In the data rows, the value 128 means zero.
Each row of this table is followed by its label. One hidden rule gives the labels. It looks at one to three of the table's principal directions, none of them among the few with the most spread.
[141 128 134 140 124 143 123 146 118 110 125 132 105 134 127 136 141 124
 147 130 115 120 129  98 139 135 117 125 123 117 119 111 100 107  95 132
 138 114 121 131 119 123 128 124 109 127 133 110] PH
[124  73 119  99  97 124 172 141 182 100 157  95 128 132 122 128  95 233
 151 130 110 144  71 146 121  73 128 169 124  81 147 172 148 139 120 138
 136 104  58 162  62 112 169 115 124 118 145 232] DM
[117 122 126 139 118 141 133 139 127 119 137 118 118 125 119 135 132 138
 139 124 128 123 111 109 128 122 123 125 127 123 132 127 121 125 123 134
 123 134 110 141 118 131 131 129 123 132 132 136] PH
[129 115 122 158 133 118 152 109 129 103 110 124 120 127  90 120 106 140
 112 114 136 114 141 116 122 101 129  91 139 123 146 123 135 137 164  92
 115 147 130 116  95 121 129 117 150 128  95 129] TP
[125 107 137 122  99 127 129 127 123 103 151 135 110 129 124 137 130 156
 178 112 123 129  90 112 146 119 138 145 120 112 157 131 113  96 121 157
 141  94 100 155 107 112 103 135 113 117 146 152] TP
[ 64 135 127 184  83 190 114 184 125 176 183  83  69 176 112 146 231 136
 177  66 134  94  81 118 131 238 154 120 116  98  85 144  34 139  81 100
  98 172  96  84  93 140 195 195 131 117 135 177] GN
[167 143 124 129 141 121 127 133 111 102 104 152 130 124 112 117 130 103
 106 159 116 137 163  91 149 121 116 123 136 131 119 112 134 107  85 119
 138 101 146 138 135 129 113 101 104 120 123  81] DM
[159 104 140  96 150  98 139  74 140 126 112 164 140 110 159 129  77 127
 126 153 116 138 153 172 124  85 117 137 135 122 138 133 160 108 164 127
 160  89 146 116 137  99  89  98 150 135 130 126] GN
[155 151 116 148 122 142 134 127 105  90 137 135 112 120 138 146 146 147
 135 130 112 130 133  99 178 107 122 128 134 126 152 130  92 103  89 158
 122  95  96 141 106 107 116 110 111 118 131 125] DM
[124 152 121 167  91 154 112 176  94 130 145 121  78 143 105 120 198  95
 156 112 111 116 118  57 133 185 120 110 122 111 109 127  68  89  53 128
 139 135 122 118 131 157 140 167  97 122 147 120] TP
[117 151 124 115 124 139 114 121 121 154 156 135 130 115 161 142 159 117
 132 128 130 128 123 143 147 148 137 144 134 139 135 151 121 118 122 162
 122 117 124 132 149 132 116 142 123 127 156 137] GN
[146 121 124 120 125 120 139 130 128 135 129 139 117 116 133 116 128 116
 129 142 107 130 130 110 124 121 107 125 128 120 136 141 139 104 112 137
 145 111 124 138 128 139 120 126 111 129 160 134] DM
[140  93 132 110 122 107 156 126 153 115 117 142 123 117 111 119  99 150
 135 154 120 124 124 113 103  99 113 105 140 102 130 139 174 102 149 111
 153 109 137 133 121 133 130 109 119 126 142 151] GN
[133 153 135 130 106 156 101 182 112 127 149 115  74 136 152 122 191  85
 175 123 101  97 120  93 135 191 127 137 110 100 102 145  66  92  52 158
 154 126 119 115 150 152 150 183  76 116 178 134] PH
[127 126 141 134 134 130 112 112 110 157 141 147 123 130 155 129 143  91
 151 118 119 128 133 158 136 154 128 146 117 132 112 127  99 122 113 129
 141 123 139 107 153 115 109 145 144 135 139 116] PH
[101 121 153 125 176 142 100 115 140 152 133 115 153 150 194 137 119 126
 149  86 155 105 125 238 127 153 153 166 103 135 100 120  86 210 156 133
 111 179 133  99 158 107 171 161 161 143 107 132] TP
[135 107 124  80 135 114 149  75 145 108 131 168 147 100 134 162  79 170
 111 178 146 168 116 136 152  56 136 153 149 121 158 146 199  82 170 150
 136  64 108 163 129 110  66  70 133 132 129 152] GN
[113 115 115 144 112 119 148  94 113 140 153 130 120 122 119 118 134 133
 130 104 130 146  96 127 139 117 122 120 137 131 166 146 130 115 147 134
 118 135 101 136 104 126  95 134 157 131 137 161] PH
[153 170 119 103 171 100 110  83 115 140  97 165 174 112 135 121 112  83
  57 159 150 146 195 152 147 121 147 133 146 171 138 122 175 137 154 123
 112 112 181 128 166 127  88  98 135 124 103  66] DM
[152 110 143 158 126 120 131 139 105 169 128 157  97 135 132  92 162  64
 162 121  86 104 154 125 110 183  99  97 121 112  85 130  91 108  80  85
 167 127 169  79 149 134 139 155 129 130 162 109] DM
[152 145 120 115 129 122 130 137 123  84 106 137 126 110 107 130 113 122
 107 163 127 136 138  68 138  94 118 117 137 132 149 116 159  93 120 149
 133 106 127 164 132 141 103 103  92 122 130 100] PH
[ 75 198 122 218 151 198  73 153  62 234 163 115 141 174 177 164 227  79
 120  43 147 143 108 159 186 221 136 156  90 203 100  95   2 204  69 152
  47 199 105 101 153 130 159 182 163 148 105  83] TP
[155 128 134 130 163 109 134 104 132 112  80 135 153 112 119 119  74  98
  85 152 123 117 193 148 106  92 118 108 136 146 109 109 155 154 162  87
 135 139 174  98 144 116 120  98 155 141  88  77] PH
[109 135 121 118 102 113 125 150 134 179 139 122 129 124 108  91 164  96
 119 122 122 119 125 113  84 176 123  99 140 132 120 159 155 125 131 114
 138 155 166 115 151 177 144 169 122 123 163 141] DM
[120 116 136 139 143 134 124 112 125 130 125 136 149 151 131 142 120 154
 130 110 148 142 124 167 145 130 143 142 127 136 113 107 112 160 136 107
 112 131 129 114 119 101 133 113 157 131  89 120] DM
[111 150 126 142  97 140 103 154 104 185 157 140  98 125 128 115 198  67
 149 123 114 110 142 108 106 205 128 120 130 119  93 152  96  98  81 119
 151 134 163  98 175 166 134 179 116 134 167 123] DM
[111 124 133 143 127 129 108 111 104 146 135 140 130 143 112 130 137  90
 132 133 145 150 138 149 126 163 147 152 119 126  87 105 111 128 112  88
 134 133 147 105 159 117 105 131 160 140  94 105] PH
[112 142 136 173 145 178  98 180 124 163 121 100  81 160 131 120 187  66
 131 109 124  76 175 132  90 218 123 122 115  96  38 116  48 163  66  69
 133 190 158  62 147 158 207 175 125 150 117  96] PH
[125  93 111 103  91 114 156  97 149 112 142 136  94 115  89 121 118 165
 124 142 133 136 126 104 103 104 132 128 159  76 155 166 167  71 148 108
 156  91 115 135  83 141  99 114 130 132 138 179] TP
[119 120 148 152 157 130 111  96 111 189 124 153 133 131 151 119 147  64
 135 109 133  93 187 200 101 193 132 102 138 137  70 119 100 161 151  63
 138 157 202  47 171 117 134 145 178 150 116  85] GN
[130 138 123 101 144 125 114  89 111 116 134 148 156 124 141 140 120 130
 110 139 156 163 131 152 167 118 150 167 137 148 145 118 144 128 133 149
 114 101 122 154 136 112  77 100 135 129 115 106] PH
[122  99 137 127 133 135 137 135 152 120 108 121 126 132 104 131 101 142
 120 135 133 115 140 123  95 113 121 121 133 112 106 117 145 140 145  92
 136 137 140 121 114 133 145 113 134 142 108 121] TP
[120 126 126 128 121 123 128 117 120 135 141 124 141 127 142 132 126 146
 140 111 131 140 108 147 136 125 130 133 125 143 147 126 124 138 143 147
 119 128 115 135 124 116 118 129 140 128 131 140] GN
[121 132 127 129 133 136 125 124 138 116 103 148  98 136  82 132 138 109
  99 151 157 113 163  93 111 145 146 102 153  94  99 132 149  95 138  74
 136 130 165  99 132 155 126 123 123 129  96 111] TP
[127 160 122 154 102 151  94 136  66 165 177 133 110 114 174 128 201  76
 175 106 105 121 138 136 149 197 122 144 121 144 115 130  48 114  59 163
 141 117 130 114 169 127 108 164 122 142 175 105] PH
[133 129 127 120 140 126 135 116 142  98 111 127 126 118 121 135 103 140
 110 135 137 118 137 119 129  92 130 120 138 123 148 131 148 124 157 134
 124 130 124 137 116 129 122 117 126 129 115 127] TP
[138 133 156 145 139 145 105 157 109 117 118 126 141 150 136 143 127 107
 158 118 110 128 123 132 163 142 136 154  92 156  96  89  80 150  85 133
 121 119 125 124 138  94 128 130 122 115 112  83] DM
[128 130 136 110 108 126 121 145 145 105 126 127 121 128 101 131 135 132
 137 147 128 118 125  93 120 136 135 118 139 114 124 124 148  99 127 127
 141 113 144 141 126 133 126 127 106 112 129 121] GN
[130 146 107 119 118 115 137 148 144 113 119  87 144 124 109  95 128 148
  92 116 127 126 124 104 103 116 113 106 144 141 160 135 153 158 139 143
 113 165 125 153 101 158 158 135 116 121 131 134] PH
[102 137 142 150  96 147  98 181 113 189 166 101 104 145 149 104 203  78
 185  86 101  88 119 145  98 232 128 124 107 124  81 141  57 148  76 122
 144 166 151  86 159 148 177 207 122 126 173 135] GN
[142 109 113 118 139 118 160 100 145 102 114 132 143 113 122 143  73 183
  97 146 133 152 127 126 135  50 118 136 136 127 166 131 169 128 160 136
 118 104  95 159  92 115 114  78 134 138 113 148] TP
[103 147 122 110 125 128 112 129 137 142 134 106 161 125 132 138 122 139
 108 129 151 139 127 156 116 133 152 148 128 151 127 128 147 160 156 137
 108 145 134 135 146 132 134 131 140 131 111 130] PH
[131 123 137 135 140 112 140  87 118 128 121 161 142 116 135 142 107 134
 131 119 136 133 114 130 151  94 122  96 138 154 168 119 151 112 184 144
 118 116 133 134 126 108  84 110 147 125 125 118] DM
[120 114 137  95 147 112 127 104 162 108 103 130 151 123 113 137  82 141
 103 155 159 127 144 149 103 102 143 127 143 123 124 113 185 137 191 106
 129 132 155 132 134 122 120 101 142 131  93 116] PH
[125 152 114 120  99 128 115 150 115 120 141 119 111 119 116 118 161 114
 134 139 130 122 137  99 116 160 141 124 136 114 123 144 124 102 102 135
 141 123 138 128 150 155 129 149 101 123 145 134] PH
[170 111 139 137 122 122 139 155 125  89 131 119 109 126 154 106 120 132
 177 124  74 110 123 127 137 108 101 142 104 103 124 133  80 126  66 149
 164 113 102 131 118 107 154 141 106 120 157 143] PH
[114 169 121 152 126 162  93 154  95 173 151 119  98 140 146 120 208  61
 130 107 125 110 147 122 136 217 133 135 123 133  95 135  65 131  67 129
 119 155 139 101 154 156 143 175 114 132 152 102] PH
[ 97 140 109 102 128 127 138  99 157 113 129 114 141 118 102 143 114 169
  79 126 174 133 116 126 132  97 160 123 159 132 174 157 184 134 199 138
  90 140 115 149  97 144 113 117 138 120 105 158] TP
[145 148 127 178 183 115 129 113 101 195  75 182 160 116  92 116 110  17
  43 176 122 142 215 116 106 124 100  94 128 171  61 102 162 144 120  41
 122 158 211  82 206 152 118 101 170 159  83  36] TP
[ 99 167 136 137 184 126 102  70 106 175 120 169 188 146 164 176 119 120
  91 110 184 178  97 173 195 118 152 137 116 208 165  81 148 154 201 166
  58 140 126 149 155  95  74 103 170 124  80  85] GN
[137 169 140 123 177 119 115 127 147 118  71 114 225 140 120 154  61 149
  49 128 144 152 155 163 161  68 153 146 112 219 134  88 164 221 177 131
  64 144 147 138 125  92 135  86 155 109  46  63] DM
[129 129 125 127  98 128 128 167 132 147 134 116 105 132 107 103 157 107
 135 130 103 121 123  88 100 159 114 119 125 112 112 147 125 107  88 119
 149 132 136 122 128 161 147 157 105 121 158 141] DM
[ 92 199 122 141 118 194  84 200 133 168 138  90 100 162 109 155 217  80
  91 131 133 122 122  67 149 211 144 144 120 141  80 130  89 125  59 135
  87 160 119 121 129 169 165 165  93 109 127 101] GN
[131 166 103 193 110 144 129 171  97 131 141  92 107 152 116 101 191 122
 126  82 108 119 121  95 143 169 113 101 120 134 131 128  54 156  63 126
 102 175 104 114 100 143 183 166 123 117 124 134] GN
[115 145 128 127 129 113 102 145 106 166 143 119 159 135 156 103 146 107
 140  94 131 143 100 147 125 156 128 150 100 167 147 118 113 166 116 171
 115 158 128 156 162 146 135 168 120 130 150 120] TP
[121 157 113 102 115 131 123 113 126 118 132 135 124 106 104 141 135 113
  91 155 144 141 134  88 146 116 146 134 151 137 155 151 168  86 141 149
 117 105 126 151 129 148  77 117 113 120 134 122] TP
[121 140 134 113 127 137 104 127 116 149 156 133 130 126 168 134 153 110
 151 118 125 132 115 155 149 153 139 168 115 135 129 141 102 128 103 167
 131 118 117 137 152 125 115 153 121 128 156 133] TP
Here are more rows. What is the label of each one?
[120 130 137 103 151 140 114 118 134 134 139 117 141 116 191 147 112 137
 143 116 134 118 120 183 137 116 136 164 112 141 141 136 115 158 150 177
 121 132 107 137 143 117 130 138 126 140 149 139] ~ TP
[149 104 149 146 167 118 137  93 106 131 109 154 137 129 180 132  89 124
 156 103 117 132 117 169 145  95 100 116 107 150 143  97 106 142 158 145
 134 129 120 114 134  93 104 116 153 143 129 111] ~ PH
[152 134 115 139 125 122 158 110 131 112 110 130 117 113 114 121 123 137
 102 138 112 117 155 107 125 107 105  68 162 127 141 140 146 110 153 106
 130 122 140 100  97 124 122 102 140 122 126 127] ~ GN
[116 140 121  82 123 128 111 116 132 147 144 137 141 125 150 144 139 141
 121 147 151 158 111 136 137 142 141 154 136 136 143 132 160 105 139 163
 125  99 122 155 140 135 100 116 112 126 148 134] ~ GN
[112 131 132 154 117 144 118 151 108 158 151 125 137 149 130 133 163 128
 151 103 124 136 107 140 151 169 139 143 110 146 106 120  87 153  89 123
 109 132 119 122 131 118 145 144 132 122 129 127] ~ DM
[142  90 127 129 128 106 154 117 137 164 123 155 132 107 126 111  95 121
 123 146 102 131 148 138  86  95  99 126 126 115 116 152 157 121 131 100
 162 116 146 117 147 143 131 121 142 153 148 147] ~ TP
[144 151 134 152 114 149 106 165  98 104 121 120 100 135 101 120 153  71
 133 127  98 127 136  61 149 139 119 152 107 132 114 114  79 104  46 139
 138 124 117 139 129 140 108 149 102 122 128  83] ~ TP
[176 117 129 135 113 108 153 152 132  93 103 137 103 119  93  98 117 117
 130 148  80 114 145  60 120 100  93  96 130 109 138 132 138  87  91 118
 161 101 135 137 103 136 129 119  94 111 150 118] ~ DM
[108 131 112 124  93 129 129 141 127 104 143 119 124 126  79 133 145 157
 127 135 152 138 107  78 129 133 146 122 144 120 149 125 151 104 128 131
 116 117 117 167 111 145 117 120 107 119 123 137] ~ TP
[108 111 154 133 188 161 110 153 178 140  72 108 130 160 107 143 100 101
  86 150 163  77 204 174  66 163 147 125 124 101  18  90 131 201 152  21
 121 187 192  62 147 137 212 116 148 154  55  76] ~ TP
[112 174 101 154  97 139 111 115  74 168 169 140 138 120 130 144 186 112
 119 116 132 170 113 105 170 158 132 137 136 170 152 129 103 104  97 161
 102 112 112 144 142 129  80 131 140 130 138 116] ~ GN
[110 128 122 151  92 150 131 179 141 138 143  94  89 137  94 112 178 128
 142 109 116  83 136  94  91 181 128  98 137  96 101 150  99 130  99  95
 133 155 139 103 107 160 186 166 110 123 145 149] ~ DM
[161 124 126 118 101 119 137 139 123 131 147 146 103 106 144 112 145 112
 156 151  77 124 136 107 127 124 103 136 129 102 125 165 117  78  72 147
 175  85 126 127 142 134 121 140 104 124 182 150] ~ DM
[127 133 110 161 103 131 146 154 120 131 143 121 109 128 101 114 157 142
 129 109 112 126 107  77 132 123 112 110 128 121 153 148 113 118  95 137
 119 137 102 149 103 152 149 146 110 123 146 155] ~ TP
[147 129 130 115 151 120 140 120 159  99  88 140 127 130  99 128 105 134
  86 159 139 116 163 107 119 105 127  97 153 112 121 122 171 117 155  93
 129 124 157 119 111 132 137  97 122 118  98 107] ~ GN
[120 122 126 134 121 125 129 148 148 133 112 111 143 131  91 115 116 137
 105 127 133 110 163 133  84 131 137 122 135 123  98 132 140 166 133  80
 129 152 163 108 129 146 170 133 138 136  98 121] ~ TP
[ 83 162 129 145 144 159  99 134 125 155 129 100 154 159 134 152 158 133
 106  95 173 130 119 162 137 177 155 122 132 164 104  99 106 186 156 116
  76 182 138 103 132 125 154 138 158 129  81 104] ~ GN
[127 103 112 138 108  84 150  99 108 118 134 138 145 118 100 100 100 152
 133 114 139 155 110 127 114  97 128 116 130 132 171 127 155 126 157 122
 133 128 124 150 124 129 101 122 148 135 119 151] ~ TP
[149 139 118  55 104 120 113 130 125 123 171 119 143 115 199 126 140 156
 158 150 106 173  90 159 157 129 128 201 120 126 151 157 129 104  77 216
 155  70  82 172 140 117 102 127  92 116 194 169] ~ GN
[165 118 134  96 158 106 124  87 124 115 121 156 130 104 178 113 105  99
 136 157 119 118 177 183 123 120 122 145 136 109 118 135 134 119 129 129
 167 102 156 112 164 110 108 114 131 141 146 113] ~ PH
[128  87 124  97 109 102 172 107 174  78 111 126 135 116  78 128  69 203
 112 147 140 135 107 105 106  54 131 101 158 103 165 148 206 107 196 111
 136 107 118 148  78 127 115  91 134 117 110 175] ~ DM
[ 90 149 142 152 112 143  69 167  79 177 166 132 141 150 141 147 173  82
 180 105 141 148  98 133 147 199 160 193  68 162 104  84  67 142  68 159
 113 129 123 159 193 126 121 171 111 134 133  94] ~ TP
[172 112 126  79 140 109 138  83 130 106 141 159 146  88 190 139  91 150
 143 173 108 141 160 186 146  83 122 171 139 114 137 150 145 108 122 159
 166  56 123 140 147  89  95  85 126 138 160 141] ~ GN
[139 118 145  89 194 126 118  87 159  95  77 154 144 128 142 155  67 125
  89 173 172 124 174 166 122  93 142 139 140 115 106  94 177 135 187 102
 130 122 160 122 147 112 115  77 136 142  78  84] ~ PH
[183  91 126 107 127 120 165 108 142  62 146 143 100 115 181 131 111 198
 183 146  91 123 114 149 163  79 102 136 139  70 154 149 107  89  98 163
 169  64  77 142  85  80 135  94 107 117 168 185] ~ GN
[129 148 118 114 119 135 125 151 146 116 122 110 118 125 111 123 147 128
 107 148 131 111 147 103 112 147 131 110 147 114 118 138 144 121 122 119
 128 134 142 126 123 148 153 128 105 118 132 126] ~ GN
[117 110 126 117 126 136 144 100 147 104 123 144 109 131  94 151 123 157
 115 147 157 132 119  99 136 114 136 105 161 103 140 124 166  86 167 106
 122 107 124 135  91 124 100  92 132 123 110 134] ~ GN
[136 134 127 116 135 132 128 156 160  99 106 108 107 129  98 116 122 113
 102 153 124 100 157  98 105 124 132 129 130  97 110 140 143 126 114 107
 136 142 138 129 120 152 162 135 102 120 120 126] ~ TP
